Here is a table of points, one per row:
Array([-18, 31, -15, 1, 39, 40, 8, 7, 24, -6, 10, -5, 37, -7, -22, 45, 2, -5, -5, 11, 25, 8, 8, 32, -5, -35, -103, 36, -70, -20, -24, -6])
Array([2, 4, -5, -36, 6, -18, -21, 3, -36, -72, -12, 53, 15, 4, -3, -6, 22, 49, 18, -8, 16, -3, 8, -1, 17, -21, -113, -22, 53, -24, 62, -10])
Array([16, 17, -29, -5, 10, -85, -8, -30, 4, 40, -93, -31, -46, -15, -18, 12, 13, 24, -79, 44, -2, -3, -9, 6, -12, -4, -8, -20, 14, -8, 22, -36])
Array([30, 16, 11, 2, -24, -29, 15, -1, -2, -13, 19, 44, -26, 12, 13, -11, -9, -2, 10, -8, 29, -11, 17, -39, 21, -37, 16, -12, -2, 23, -7, -27])
Array([10, 21, 1, -22, -48, 7, 10, -69, 22, -10, -11, -15, 28, -81, 21, 6, 19, 9, 9, -76, 2, -13, -22, -33, -27, -5, -37, -12, 10, -85, -56, 27])
Array([4, -42, -33, 9, 12, 8, 40, 23, -9, 29, -16, 45, 6, -22, 27, 29, -12, 100, -18, 9, 19, 38, 3, -13, -29, 4, 36, -53, -31, 29, -2, 2])
Array([27, -24, -23, 14, -1, -12, 12, 16, -20, -25, -23, -50, 4, 11, 73, -17, 6, -1, 4, -4, -31, 22, 2, 9, 127, 2, -40, -10, -24, 13, -11, 71])
Array([-5, -34, 117, -6, -2, -25, 4, 4, -127, 3, -41, 3, 10, 7, -47, 8, 47, -9, 10, 14, -10, 5, 18, -2, -21, -6, 12, 32, 10, -11, -54, 15])
Array([20, -18, 13, -9, 17, 29, -20, 1, 16, 14, 15, 1, 41, 12, 110, -35, 47, 1, 10, 11, -55, 3, 12, 20, -6, 42, -4, -18, -23, 19, -21, 9])
Array([38, 3, 118, 11, -20, -7, 44, 71, 27, 32, 17, -17, -20, 10, -7, 64, 6, -18, -9, -5, -34, 57, -8, -17, -28, 1, -9, -17, 1, -23, 27, -26])
Array([-30, 9, -3, 7, 75, -12, 8, 19, 12, 23, -5, 23, 14, -6, -35, -5, -5, 30, -9, 17, 14, 15, 19, 35, -9, -35, -58, 47, 5, -2, -34, 38])
Array([10, -18, 48, -15, -8, -37, -19, 7, 9, -14, 16, 20, 24, -3, -6, 2, -32, 17, -23, -8, -29, 3, 17, -20, 22, 10, 4, -10, -14, -7, -5, -17])
Array([-14, 24, 1, -7, 32, 9, -127, 12, 30, -1, -8, 16, -24, 16, -26, 11, 57, 16, 33, -4, 23, 30, -27, -26, -10, 2, 18, -9, -88, -34, -9, 40])
Array([5, 18, -6, -31, -2, 16, -24, 82, -21, -25, -10, -12, -44, -27, 22, 41, -69, -33, 34, 12, 9, -85, -7, 19, -33, 46, -25, -5, -14, 6, -52, -16])
Array([-20, 24, 7, 49, -13, -2, -34, 36, -19, -17, -6, 7, -41, -40, 30, -11, -1, 21, 8, -24, 41, 26, -21, 10, -23, -5, -10, 59, 42, 3, -7, 14])
Array([-11, 12, 26, 0, -1, 32, 13, -20, 3, 26, -17, -14, 0, -26, 14, -52, 1, -6, 29, 110, 12, 16, -30, 6, 13, -30, 6, -3, 14, 18, 48, -40])
Array([-17, -98, -114, 22, -12, 3, -71, 5, -7, -55, 4, 55, 2, -26, -12, 110, 54, -121, 11, 1, -30, 65, 23, -20, 2, -28, -8, -16, 113, -1, 13, -12])
Array([0, 21, -11, 15, 0, -19, 39, -9, -8, -14, 0, -12, 6, 6, 7, 2, 9, -6, 37, -9, 3, 28, 6, 7, 13, 2, 23, -10, -17, 2, -1, -40])
Array([-127, 9, 17, 37, -13, 6, 26, 0, 18, 1, 8, -2, 10, -19, -19, -4, 15, -54, 11, -13, 23, -10, 15, 55, 29, 87, 7, -127, -11, -3, 22, -10])
Array([7, -15, 19, 29, 1, 14, -82, -24, 47, 16, 9, 10, -1, 32, 29, -32, 38, -12, 16, 12, -1, -3, 4, -33, -13, -13, -9, -36, -32, -8, -20, 17])
Array([8, 15, 4, 27, 89, 15, 10, 31, -6, -6, -57, -25, 127, 12, 41, 11, -23, -3, -12, -22, 31, -9, -17, -28, 1, -79, 61, -29, 16, 17, -2, -27])
Array([41, 9, -18, 4, 1, 6, 15, 38, -2, 2, 11, -5, 27, -6, -67, -19, 4, 16, -26, -24, 0, 10, -11, 3, 1, 68, 12, -17, 5, -12, 30, 15])
Array([3, -5, -9, 28, 0, -4, -16, -20, -22, 27, -8, -5, -13, -10, -30, 17, 21, 60, -38, 9, -2, 1, -16, 10, 8, 1, 2, 4, 14, 28, -9, -45])
Array([23, 6, -13, 4, 27, 4, -1, -27, -62, 20, -16, -6, -16, -2, -50, -76, -18, -26, 9, 4, -29, -8, 6, -9, 0, -10, 4, -31, -18, 2, 7, -35])
Array([-6, 48, -11, 7, 18, 4, 16, -25, 53, -10, -2, -15, -24, -8, 15, -36, -17, 5, 22, 1, -20, 4, 40, -16, -30, 14, -7, -12, 49, -22, -63, -2])
Array([41, 6, -31, -82, -18, -2, 41, 19, 26, -16, 35, 14, -36, 40, -19, -13, 56, 7, -31, -8, 74, 0, -11, -25, 49, -2, 14, -2, 24, 18, -38, -25])
Array([12, 32, 2, -7, -57, 53, -15, -19, 16, -17, -22, 15, 24, 3, -55, -18, -28, 14, -31, 27, 7, 48, -15, -6, 11, 35, 10, 15, 28, 44, -10, -6])
Array([-16, 2, -10, 14, 17, 79, 22, 32, 46, -29, -1, -16, -55, 10, 7, -17, -2, 64, 40, 20, -122, -74, 8, -23, -18, -33, 6, 4, 47, -28, 22, 3])
Array([6, -127, 35, 11, 27, 0, -24, 27, -13, -28, 7, -30, -50, 5, 44, -1, -85, -12, 15, -19, 94, -31, -60, -11, -23, 91, -14, 18, 41, 6, -14, -4])
Array([12, 6, 8, 49, -53, 20, 1, 9, -1, 106, -14, 29, 19, 127, 9, 13, -1, 1, 3, -25, -14, -11, -1, 6, 5, 44, -18, 38, 19, -49, 12, -56])
Array([-2, -18, 15, -17, 11, -24, 12, -31, -21, 6, 21, -20, 19, 1, -25, 2, 14, -18, 0, -6, -44, -119, -10, -25, -19, -17, 22, 7, -19, 3, 6, 9])
Array([-7, -22, -27, 11, -2, 11, 60, -18, 13, -19, -8, -13, 11, 20, -12, 21, -17, 13, 27, -9, 4, 11, 6, -22, -25, -7, 46, -2, -36, -7, -8, 11])
Array([5, 23, 24, -7, 27, -51, 12, -11, -4, 14, -45, -35, -34, -13, 9, -23, 26, -33, 10, 18, 13, 6, -39, 9, -16, -18, 16, -9, 5, -28, 57, -27])
Array([4, 3, -12, -22, -24, -12, 3, 24, 1, -20, 11, -22, -1, 3, 8, 2, 11, -2, -29, -14, -4, 5, 0, 39, 0, -4, 31, 3, -8, 1, -3, 15])
Array([-35, -43, -12, -71, -22, 61, -16, 23, 49, 29, -36, -18, 26, -72, -4, -3, 0, -6, 35, -61, -7, 22, 24, -21, 30, -8, 29, 127, -1, -2, 35, -36])
Array([17, -3, 14, 15, -14, -27, -11, 7, 32, -3, -8, 24, -9, -19, -14, -7, -42, -1, 44, -35, -11, -3, 3, 127, -38, -3, 12, 5, 15, 22, -25, 10])
Array([29, 18, -8, 65, 11, -9, -4, -2, -31, 16, 55, 13, 20, -25, -58, -4, 8, 37, 16, 19, -28, -14, -14, -6, 14, 43, 4, 9, -6, 8, 6, -28])
Array([15, -9, 13, 4, 0, 16, -10, -18, 62, -33, -8, -6, -2, 11, -30, 0, -2, 5, -15, 7, -5, 13, 18, 54, -27, -16, 11, 30, -21, 15, -7, 24])
Array([7, 6, 3, 63, -15, -18, 23, 12, 14, -24, -32, 5, -12, -5, 10, 11, 20, -20, -15, 34, 10, -46, 38, -22, 110, 4, -5, 25, -24, 15, -10, 40])
Array([-12, 34, -12, -28, -43, -10, 2, -32, -4, 22, 16, -18, -4, 55, -3, -9, -5, -19, 29, -56, -6, 0, 15, -59, -37, -2, -34, -12, -2, 127, 43, 12])
Array([-7, 14, -7, -8, -28, 23, -13, -7, -17, 4, 68, -58, -17, 9, -3, 34, -8, 14, 2, 12, 22, -9, 3, 35, 2, -39, 43, -11, 15, -11, -8, 5])
Array([-106, 23, -16, 19, -2, -1, 3, -16, -17, -32, 8, -20, -52, -1, 60, -24, 19, -12, -127, -42, -34, 33, -4, 7, -11, -13, -42, 31, -14, -17, -49, -18])
Array([-4, 5, -14, -5, 8, 28, 6, -22, -9, -6, 76, -48, 9, 14, -18, 8, -27, 1, 41, 7, -15, 7, -8, 1, 13, -3, 20, 3, 4, -17, -27, -9])
Array([-23, -16, -10, -29, -18, -34, 17, -3, -11, 33, 17, -5, -5, -6, -21, -18, -13, 5, 20, -28, -40, -35, -60, -40, 5, -54, 9, -18, -26, -13, 4, 41])
Array([1, 39, 14, -89, 78, 20, 15, -116, 8, 0, -13, 117, -23, -11, 21, 77, -2, -51, 4, -15, -9, 4, -96, 18, 66, 13, 19, 22, -18, -6, 23, 87])
Array([-15, -7, -3, -18, 0, -98, 43, 9, 24, -11, -23, 11, 46, 3, 11, 0, -7, -1, 14, 112, 10, 22, -22, -24, -34, 20, 7, 22, -12, -25, 27, -6])
Array([15, -28, -10, -57, -14, -5, -25, 5, -34, 18, 48, -44, 16, 26, 8, -3, -22, 28, -38, 9, 36, 2, 127, 3, -7, 7, 27, -3, 8, -28, 67, 40])
Array([57, 30, -10, 40, -8, 2, 18, 3, -24, 15, 38, 61, -17, -28, 11, -46, -34, -45, -11, -2, 25, 4, 21, -21, -20, -4, 7, 7, -9, 34, 15, -4])
Array([39, 11, -36, 13, -44, 32, 5, -3, -30, 11, 26, 0, 3, -2, 5, -36, -34, -21, -31, 7, 39, -17, 13, 21, -43, -7, 9, -10, -12, -13, 28, 22])
Along one direction, these points spread out more than along any other. Take the direction at right angles to it along which they spread out most. Go by this last direction. How many in every 100 of the points above lie lower along it than each point below? Answers are rounded to whole numbers. More than half of the points above lie lower than the first one.
Array([-23, -16, -10, -29, -18, -34, 17, -3, -11, 33, 17, -5, -5, -6, -21, -18, -13, 5, 20, -28, -40, -35, -60, -40, 5, -54, 9, -18, -26, -13, 4, 41]) 96
Array([57, 30, -10, 40, -8, 2, 18, 3, -24, 15, 38, 61, -17, -28, 11, -46, -34, -45, -11, -2, 25, 4, 21, -21, -20, -4, 7, 7, -9, 34, 15, -4]) 31
Array([16, 17, -29, -5, 10, -85, -8, -30, 4, 40, -93, -31, -46, -15, -18, 12, 13, 24, -79, 44, -2, -3, -9, 6, -12, -4, -8, -20, 14, -8, 22, -36]) 94
Array([29, 18, -8, 65, 11, -9, -4, -2, -31, 16, 55, 13, 20, -25, -58, -4, 8, 37, 16, 19, -28, -14, -14, -6, 14, 43, 4, 9, -6, 8, 6, -28]) 59
Array([4, -42, -33, 9, 12, 8, 40, 23, -9, 29, -16, 45, 6, -22, 27, 29, -12, 100, -18, 9, 19, 38, 3, -13, -29, 4, 36, -53, -31, 29, -2, 2]) 53
Array([15, -28, -10, -57, -14, -5, -25, 5, -34, 18, 48, -44, 16, 26, 8, -3, -22, 28, -38, 9, 36, 2, 127, 3, -7, 7, 27, -3, 8, -28, 67, 40]) 8
Array([2, 4, -5, -36, 6, -18, -21, 3, -36, -72, -12, 53, 15, 4, -3, -6, 22, 49, 18, -8, 16, -3, 8, -1, 17, -21, -113, -22, 53, -24, 62, -10]) 29
Array([-4, 5, -14, -5, 8, 28, 6, -22, -9, -6, 76, -48, 9, 14, -18, 8, -27, 1, 41, 7, -15, 7, -8, 1, 13, -3, 20, 3, 4, -17, -27, -9]) 22
Array([1, 39, 14, -89, 78, 20, 15, -116, 8, 0, -13, 117, -23, -11, 21, 77, -2, -51, 4, -15, -9, 4, -96, 18, 66, 13, 19, 22, -18, -6, 23, 87]) 98
Array([3, -5, -9, 28, 0, -4, -16, -20, -22, 27, -8, -5, -13, -10, -30, 17, 21, 60, -38, 9, -2, 1, -16, 10, 8, 1, 2, 4, 14, 28, -9, -45]) 49
Array([5, 18, -6, -31, -2, 16, -24, 82, -21, -25, -10, -12, -44, -27, 22, 41, -69, -33, 34, 12, 9, -85, -7, 19, -33, 46, -25, -5, -14, 6, -52, -16]) 4
Array([8, 15, 4, 27, 89, 15, 10, 31, -6, -6, -57, -25, 127, 12, 41, 11, -23, -3, -12, -22, 31, -9, -17, -28, 1, -79, 61, -29, 16, 17, -2, -27]) 84
Array([23, 6, -13, 4, 27, 4, -1, -27, -62, 20, -16, -6, -16, -2, -50, -76, -18, -26, 9, 4, -29, -8, 6, -9, 0, -10, 4, -31, -18, 2, 7, -35]) 80
